A state moves one step at a time under one of 6 hidden systems, and each row is a state written as 20 numbers. Each run below is a few steps of one system.
q436, seq 1 (10 x 20):
[[ -4 -25   6  13  -9  -2   0 -10  11 -19   5   6  13  -9 -16 -13  10 -11
   17  42]
 [  1 -16 -20  -7  -7 -23  11  -2   3  -7   6 -21 -23  -5   0  18  15   8
   28  19]
 [ -7 -18  16 -11  15 -14  -2 -20 -25   5   6 -34 -12  -6   4  20 -15  15
   -9  -3]
 [  7  -1  22  -7 -16 -15 -26   7 -13  10 -11  -7  -7 -22  15   2 -29 -25
  -10  -1]
 [  9   3  -9  -7   6  -4   3   0   3  45  16  22  -4  -3  -3  -1 -14 -33
    5  15]
 [-27  -8 -25  11  17  20   4  -2  -2   6  20  17   1 -18  25  15   9 -22
    3  -7]
 [ -3   2 -17  12   4   1 -21  20  11  15   2   4  -3   3  27  14  -1  24
    8 -40]
 [ 23  17   4  -1   1  31   3  10 -10   4  18   5   0  28   8 -15 -13  13
  -26 -26]
 [ -5  20   2   1 -12  18  16  17   2 -20 -20  28  16  12 -15  -2   9 -25
  -15 -25]
 [  0  26 -18  11  15  -3   3   1  30  -2 -16  16  23  -2 -20 -23  26  25
    1  10]]
q631, seq 2, 10 rows:
[[ 15   9   6  -8  14  11 -29   5  21  20  -2   6  -7  12  -1 -18  -4  12
    6   3]
 [  4 -12 -12 -12   1  20   8   9  -8   8  30   8  -5  23   7  16  -7  -5
    3 -21]
 [-24   3 -10  17  -1 -10  18   2  -7  -4 -10   7  10 -14  11  23   7  -5
   -3 -26]
 [ 10  28   4  20 -10  -9 -11   2   7   4 -23  -2   7 -18  16 -26  -4  14
  -13   2]
 [ 31   8   2  -2 -11  19   4  11   4  -5  15   9 -20  26  -9 -21   1 -10
   -6  11]
 [ -5 -14 -14  -5   5  -6  30   5  -4 -18  13   5   3  20 -29  26  20   1
    2 -13]
 [-25  16  -4 -11   9  -7   0 -12  -1 -18 -31 -21  14 -19   8   4   7  27
   -3  -4]
 [ 15   1  23  -7 -28  15 -21  -2  -2  -8 -12 -19 -19   3  24 -25 -17   2
   10  17]
 [ 16 -28  -7   0 -20  -8  23   4 -10  -1  35   6  -8   8 -14   9  -2 -26
   15  26]
 [-29  -9  -4   9  36 -22  16 -25   1   4  -5   1  14 -19 -25  16  18   2
   -5  11]]
q631, seq 3 (10 x 20):
[[ 13   3  -5  16 -30  12   8   5  -6 -44   6  -9  19  -6  13 -28   5  19
   -6  20]
 [ 17   0  -1  -5  -1 -12  13  -2  -5 -28  -1 -19 -45  -1 -21   1  21 -15
   -3  27]
 [ -3 -22  22 -22   4 -11   7 -17 -11 -25  -1 -17  26   6 -38   3  -3  11
   -7  19]
 [-22  -9  -2 -42   5   1 -25 -10  15  -5 -21 -15  -7 -16   3   4   4  -4
   31  28]
 [ -1 -29  24  -7  -6  -3  -8 -25 -15  31  15 -21  -9   7  19   5 -32   5
   23  15]
 [-21 -32  -3  21   9   6  -8  -9   1  15  25  22  12 -25  13   5  -3 -35
   13  20]
 [  3  -4   2  27  40 -31 -26   1  11  41   3   9  -5 -26  -4   7  -1   0
  -16  -5]
 [  8  13   8 -10  27  26 -30  12   4  26  11  23  21   4   1 -13 -20  -7
  -32 -21]
 [  4   9 -15 -10  -7   5  -5  36  12  21  -4  27  -8  22   3  24  -1 -18
    8 -52]
 [ -6  37 -26  10 -15  -3  42   6  -9  19  -2  11  26   7  20   6  -6  21
   -7 -38]]
q39, seq 4, 10 rows:
[[-11 -18   6   4  26  30  -1 -15  -8   6  28   5   1  10   4   2  -3  -1
   -8  -6]
 [ 17   1  -2  -7   2  -4 -17  32   4   0   4  15  -7   1 -10  11  -1 -24
  -19 -23]
 [  9  24  -4  -7  11 -20  16  -8   8  41  -9   9   6   9 -18  -7  -6   7
    3   6]
 [-13  -8  35  14 -15  10   5 -11   0 -13 -25   1  17  20  -9  -2  -5  10
    5 -18]
 [ 30  -3 -19   2 -19  -6   5  18   6 -32  15 -13  -8  11  -5  -8  14  27
    3   6]
 [ -7   1   5 -12  38  12   3 -29 -10  -5  11 -15  -4 -12 -13 -11   6   3
  -21  31]
 [ -4 -11  20 -12   0  10 -47  16  13 -10 -23  -1 -24  -8   7   6   0 -26
    5  -9]
 [ 13  15 -25 -43 -21 -21  17   4   0  27  -1  -8  -3   4   2   7 -12  -3
   28  17]
 [-39  -8  21  20  -1 -11  32 -33 -23  -5 -24 -11   5 -11   1  20   1  -5
    0 -10]
 [ 13 -14 -18  31 -26 -17 -30  32  15 -28   5  -4  10 -27  28  -3   9  20
    8  -2]]
q748, seq 5, 10 rows:
[[-23   4 -14 -12  -7 -13  -6   8  14  11 -25  -2  22  -1  15  19  -2  25
   27 -31]
 [ 16  20  -6 -11 -35   4  25   5 -25  -7   2 -21  -6  16  26  -1 -18  17
   -6 -18]
 [ 29   3   9  38 -23 -18  23  15   2 -15  -1  14  -9  16 -26  -8  14  -7
  -12  -5]
 [  5  16 -26  -7  16 -20   3   7  15 -15  -3  12  37 -23 -27 -13  18   9
  -15  26]
 [-17  21   1 -17  29  25  10 -34   3  -4 -15 -21  -8  13  -3 -16  14  35
    2  12]
 [  4 -32  47 -23 -17   4  -9 -12  -6 -17 -14 -20  -6  30 -25   7 -15   1
   16   3]
 [ 11  -6  -3 -19 -10 -43   3   1 -11  15   0 -10 -24 -27 -11  14  -9 -40
    6  37]
 [-11  11  13  46  12  -3 -11 -27   1  27  -9   0   2 -37  31 -29  -8   0
   -6  25]
 [ 12 -22   8  -5   1  52 -47  10  12 -13  32  10   8  10  21 -30 -10   2
    4  14]
 [ -2 -33 -17 -12  38   6   2   3  -5  16  46   7 -32  16 -15  39  12 -21
    0 -15]]
q436, seq 6, 10 rows:
[[ 12 -18   3  -8 -18   0  -8   7 -11  -2  16  -3 -22  -9  10   2 -11 -33
    6  19]
 [ -9  -2 -19 -16  13 -22  13   3  -6  29   9   7  -1  -8  -4  30  -5 -17
    6  -9]
 [-18   8  -7   5  24  12 -19  -9  -7  18   5  -4   3 -26  36  -1 -10   5
  -13  -9]
 [  8  -4   9  11 -17  20 -21  17   7  20   4  14  -6  18  25  -5 -17  -6
   12 -26]
 [ 18  14 -27   5  -3   7  26  20  -6   7  28  24  10  14  -5   0   2  -8
  -18 -16]
 [-25  25 -10   7  25  18  10   0   7 -14 -20  12   1  -2   0   6  23   1
  -15 -27]
 [  9   0  11  13   2  12 -31  10  28 -12 -12   7  20  12  -3 -22   7  35
    3  -8]
 [ 26   5  -3 -14 -26  21  20   5   1 -28  12  -4  -3  34 -14 -22   7   9
    8  17]
 [-18   4   1  -5  -7 -19  42 -12 -10 -28 -20  -4  17   2 -34  17  17   1
   -4   0]
 [ -3   7  15  15  10 -28 -18 -18  10  -9 -31 -25  -2 -29  -3 -18   8  29
   -1  28]]
q39, seq 7 (10 x 20):
[[  1  25   3 -21  -6  11   4 -11  -9  13 -13 -11 -16   2  14 -10 -13  -6
   -1   7]
 [-11 -31  15   4 -11 -13   3  -6  -3  -3  -3  -7 -10   3  -5  23  -2 -10
   20  -1]
 [  4  16 -24   1 -16 -19   8  13  -2 -16  -5   0  15 -25   8  -2   6   0
   -6  10]
 [-18  -1   0  20  18  17  -2 -25   1  14   6  -4  -5  -8  24 -10   2  13
   10   8]
 [ -1 -22   1  -6 -15  18 -16  21  -6 -14  17   9   7   3  15   9 -10 -18
   -1 -17]
 [ 13  20 -28   0   9 -17  25   7  -5  24  16  11 -14  -3  -5   8   4 -12
   -9   0]
 [-21  -3  23  18  19  -3  -8 -13   6  19 -18  16  25  -3 -10   4  -5   0
   -4 -15]
 [ 24  10  -3   7 -34   8  -5  26  11  -8  -2   7   6  22  12 -14  -5  18
    8 -18]
 [ 10  -6  -3  -2  17   6  36 -24 -14   2  31  -6  -1  21 -23  -4   4  14
   -9  17]
 [ -6  -7  21  10  22   4 -28  11   7 -30 -19   4  -6 -12 -21   3  16 -12
  -27 -10]]
q748, seq 8, 10 rows:
[[ 30 -22  15 -17 -27 -22  16  -7 -18  20  25 -19   8  24 -10   1 -33  15
   11  14]
 [  0  -6  -3  39  -6 -16  16  -6 -12 -30   2  -6 -31 -33   0  -1  22 -30
  -11  30]
 [ 11   6   3  10  32  -9 -53   6  31  16  -6   7  22 -24  -3 -27   0  27
  -11  13]
 [-12   4   1 -41  30  56   3 -21 -21  -4  26  -7  -7  18   7  -4 -10  -8
  -17   1]
 [-20 -38  28  11  -3  -5  -3  -2  14  13 -16  11 -29  23 -18  34   8 -28
   36 -23]
 [ -6  -2 -24 -22 -26 -39  -9  17 -13  18   0  -5  30 -44  29  20 -27 -12
    9   3]
 [ 11  35 -11  48  -9  25  16  -8 -10  15   9  -2 -30  -1  52 -27   0  15
  -11  -9]
 [ 24 -31  14  25  -8  21 -17  31  15 -30  29  32  34  29 -25 -12   5   6
  -13 -20]
 [-11  14 -59 -46  38 -14  21  17   6  -8  12   7  -6 -10 -27  35  33 -10
   -8  -4]
 [-43  25  26  16  12  -7  14 -34  -3  14 -58 -18  10   5   9  11  -1  38
    4 -41]]
q999, seq 9 (10 x 20):
[[ -1  21 -12 -12 -39 -22 -10  10   2  -3 -28 -11  23 -32  31 -11 -15   7
   14  14]
 [  0  15  41  19   5  31   0 -19  -9  23  -9  16  -9   9   1 -28 -19 -36
  -21   7]
 [ 18 -41  -3  21  -1 -18  -4  21  20 -28  24  17   3   5 -43   8  28 -11
    7  15]
 [ -3  16 -42 -16  29  -8  15 -23  -5  19  23 -25 -13 -19  22  -4   8  31
    8  31]
 [-18 -12  41 -14  22  22 -31  -7 -16  -9 -16 -23 -16  15   8  23 -15  12
  -20 -52]
 [ 20  -7 -20 -21 -58 -29 -16  48  15  -4  -8  16  24  -9   8   8 -15 -20
   27  -1]
 [-22  32  -1  24  14  17  49 -40 -21  47   3  23   7  -9  13 -16 -11 -34
  -13  16]
 [ -7 -37  24  50  28  11 -27  13  25 -49   2  15  12   6 -31   1  37  18
  -14 -23]
 [ 49  27 -57 -31 -12 -18  -6  21  19  18  28 -19 -10  -1  20 -24  -1  46
   18  32]
 [-19  20  33 -29  31  18  33 -30 -47  20 -13 -19 -35  26 -12  32 -19 -22
  -41 -45]]
q47, seq 10 (10 x 20):
[[ 12  -6  23  11  19  10  -9 -12   7  -6   2   0   0  12 -23 -20   4  10
  -14  15]
 [ -1 -17  -3 -35  -1  21 -15  -2  -3 -11  14 -13 -14   6   8   4  -4  -6
   15  12]
 [ -4  11 -21   0  16 -18  19 -16  -7  10   3 -18 -21 -16   5   8  11  10
    2  14]
 [-18   3  17  17   1   3 -13 -18  -8   9 -12  -4  18 -26  25 -11 -16   0
   -7   4]
 [ 10 -15  -3  18 -16  -6 -14  15  19  20   8  20  -9  -2   7  -2  -2 -23
   24  10]
 [ -2 -17  -6  15  25   0  20  -4 -11   0  31  16   6   2 -21  14   9 -15
  -20  -5]
 [-24 -17   7  -7   8   5 -25  10   1 -25 -14 -11  -2  -7   8  26   7   6
    1 -32]
 [ 24  24 -31  -4   6 -15 -14  25  13  22   7   0  -2  -3  13  -2  -1  27
   -4 -17]
 [ -8  29   8  -4  -4  24  28  -7 -17  19  -7  17  11  17   8  -6 -15 -18
  -18 -23]
 [ -9 -11   5  -9 -35 -19  14   7  14 -11 -29   7  22  13 -20  13   4  -4
   34  -3]]
q999, seq 11, 10 rows:
[[  6 -16  12 -13 -21  -6 -18  14  -6  -4  -1  -8   2   1   8  13 -19  -5
    7 -11]
 [ -5   6  -7   1 -11  -6  11   0  -9  16   4  13  10 -18  14   0 -14 -27
   -1   9]
 [-13 -10  10  32  24   6  -7  -8   7   5   3  17   9  -9  -4  -4   8  -6
  -11  -2]
 [ 20  -5 -20   2  11   3 -20  16  18  -2  23   6   4   2  -1  -8   8  20
    0   3]
 [  8  16 -14 -19  15  -1  13   2 -12  21  12  -8 -17  12   2  15  -4   6
  -11 -20]
 [-21   2   2 -11  -3 -10   2  10   1 -12 -26   3  14  -1  -7  26   6  -2
   -2 -30]
 [ -5  22  -9   2 -22  10   1   2  18   7 -20  15  17  -1  16 -21  -1   4
   23   7]
 [ 13   4  20  23  -4  24  24 -11  -8   1  10  12  -6  29 -11 -19  -1  -2
  -11  -2]
 [ 17  -9 -12  13  -4 -26  15  11   1 -35   8  -9  -7  -4 -24   6  26   9
   -6  11]
 [ -4  21  -5 -22  17  -8  -4 -22  -2   9 -17 -30 -17 -16   9  -8  -1  20
    1  23]]
q47, seq 12 (10 x 20):
[[  5  20 -27   3  -8 -13  15  10  -4  20   4  -2  -7  -3  20  12  -2  10
    4 -18]
 [ -6  17  13  17 -13  -6  18  -2 -11   9 -18  13  21  -3   0  -4 -13 -10
  -18 -17]
 [ 11 -10  11   2 -21  -4 -11  20  19 -10 -12  19  12  13 -21  -4   3 -10
   15  -3]
 [ 21   0 -12  -8  13  12  10   8   4 -19  24   2  -2  21 -26  -6  17  10
  -15   3]
 [-12   4  12 -28   4  20   2 -12 -15 -20 -13 -27 -13  13   7   8  -3  16
   -4 -15]
 [ 12  21 -13 -19 -17 -25  -1   1   4  10 -16 -20  -6 -14  13  -8  -7  18
   14  18]
 [  5  23  12  18   0   9  17 -21  -7  14  -5  11   6  -7   1 -32  -8 -15
  -14  27]
 [-13 -39  26   5 -15   9  -4 -14   7  -5  -2   4   1   9  -9   2  -4 -20
   30  20]
 [ 14 -24 -26  11  16 -15  -2   7   2 -23  34  -8 -12 -17 -11   8  23   4
   -3  24]
 [-14  -2  18   8  36  19 -23 -15 -15   3   3 -20 -20 -12  21   5  -6   9
  -26 -20]]

Name the system that made each run.
seq 13:
[[  5  14  -4  12   5 -15   8   0   9  17  -9  14 -24 -12 -12  -3  11 -32
   -1  18]
 [-24  -3   0  -5   1   4  -5  -5  21   8 -20  16  29   2  -3   1   3   5
   27  -1]]
  q39
seq 14 (2 x 20):
[[-14 -11  -7  28  28 -13  -2 -13  -6  23  19   3   9 -26  13   8  -1   4
  -11   0]
 [-17 -12   2  20   0   8 -24  15   4  10   0  19   0 -15  26  14  -5 -23
    3 -26]]
  q47
seq 15:
[[ 16   0 -22  -5  16   4 -51  28  26  23  16  12 -16 -15  23  -4  -1  -4
    8   0]
 [-17  13 -18   0  27  17  33 -15 -12  45  24  22  -2  14   5  17  -3 -16
   -6 -23]]
  q47
seq 16, 2 rows:
[[ 29  -2  12   3 -36  -2  16  15   1   3   9  21  28  24 -18 -19 -16  -9
    1   5]
 [ 10  -9  12  -7  -2   9  20   1  -4 -41  -1  -1 -16  24 -42   1  21 -16
  -10   7]]
  q47
seq 17, 2 rows:
[[-10 -28  -6 -15  29  21   8 -15 -13 -10  38 -11 -10  14  -8  18   8   6
   -2   1]
 [-20   4 -15 -10   3 -13  -8  -3 -12 -11 -14 -31 -19 -27  32  25   3  14
    4 -13]]
  q47
seq 18:
[[  3  12 -11 -28  -7   5  -8  23  -1 -25  -8   4   4  -4  -6   6   3 -15
  -12  -9]
 [ -9  22  -3 -20  10   3   7 -12  11  18 -17   6  25   8 -12  -9  -2  15
    7   3]]
  q436
seq 19, 2 rows:
[[ -8  26  19  29   1   9 -11  -2   3   5 -27  24  19 -24   7 -27  -5 -25
  -26   2]
 [  6 -33  14   3  -9  13 -13  11  28  16  11  28   5  34 -19   0   0 -10
   38   1]]
  q47
seq 20, 2 rows:
[[  4 -10  12  23  -6  -1   9  -4   2  19   9  18   5  10  -5  -4  -7 -12
    6   3]
 [ -6  -9 -22   1  -3   1  -7   9   8 -14  11   7  13 -18   9   0   9  -5
   10  14]]
  q748
seq 21 (2 x 20):
[[ -3  -9   4 -12  16  -2  -7   7   3   9   6  17  31   4 -21  11  -6  -2
  -10 -15]
 [ -1  26 -21  -9  -7  16  -5   4   7  -7  -8   1   4 -14  22 -19   4   4
    2  12]]
  q436
seq 22, 2 rows:
[[  1 -14 -12 -23  10  -9   0  -2 -10  -2  22  -5  13 -13  -7  10  -5  -5
   -4  18]
 [-21  -7  -2   6  16   7 -17  -5  -2   9  -3  -5 -17 -13  25  15   1  -7
    5 -11]]
  q999
seq 23:
[[-12  18  -4 -21  12 -20   3   3   6  31 -27   1 -20   5  -7  29   1 -10
    9 -27]
 [-28   2   0 -19 -12  18   7   0  11  -8 -22  20  43  10  -4   2  -1  -3
   20 -10]]
  q999
seq 24:
[[ 18  -6 -12 -26  -6   1  -8  13   0 -12  16 -14  -8   9   0   4  -3  14
    5   3]
 [-20  -5   7 -12  -3   6  23 -15 -20  -5  -1  -7  -5   0   2  16  -6 -18
   -2  -3]]
  q631
seq 25 (2 x 20):
[[ -1 -18  13  12   3   4 -10 -10 -10  -6  14 -12  10  -7  12  -5 -10  18
   -6   4]
 [  1  -6  -4  -3   4  -2 -17  11   0  -5   5   4 -13 -20   4   3   2 -28
   -5  10]]
  q631
seq 26 (2 x 20):
[[ 12  14   7 -13  32 -37  -9  -8  -4  15 -12 -21 -10 -16 -25   6  -3  14
  -27   5]
 [-17  17  34  -8   4  24  -7 -23  -8  -4 -31   0   1  -6   1 -22 -13 -23
  -14  14]]
  q748
seq 27 (2 x 20):
[[ 21  21   0   5   5 -35  11   1   9  21 -16   1 -13   4 -26  -4   6   7
   -6   4]
 [-11   9  14   1  -3   8  12 -20  -7 -17 -13   0  31 -13  -5 -22  -3  -2
  -13  24]]
  q748
seq 28:
[[  5  -3  34 -11  18   0 -24 -20  -9   8 -13 -28 -40  -3  -4  -3 -10  -4
   -9  12]
 [  2 -40  10 -20 -15   4 -19  12   0  -5  21  11  32   5 -10   7 -19 -19
   12   8]]
  q631
seq 29:
[[-14  -2  11   8   2  28 -17  -2   9   2  -9  11  -1   5  15  -8  -1  -8
    7  -9]
 [ 20  -3 -15   6 -17  -1   5  21  10  -2  17  16  14  12  -3  -5   2   7
    8  -5]]
  q436
seq 30 (2 x 20):
[[  7   7  -8  15  -2  -7   9  -9  20  14  -1   7  14   6  -7 -20   8  24
   20  20]
 [ -3 -17   6  19  -7  16  20 -14 -12 -29  13 -13 -20   9   2   1  14   4
    4  10]]
  q436
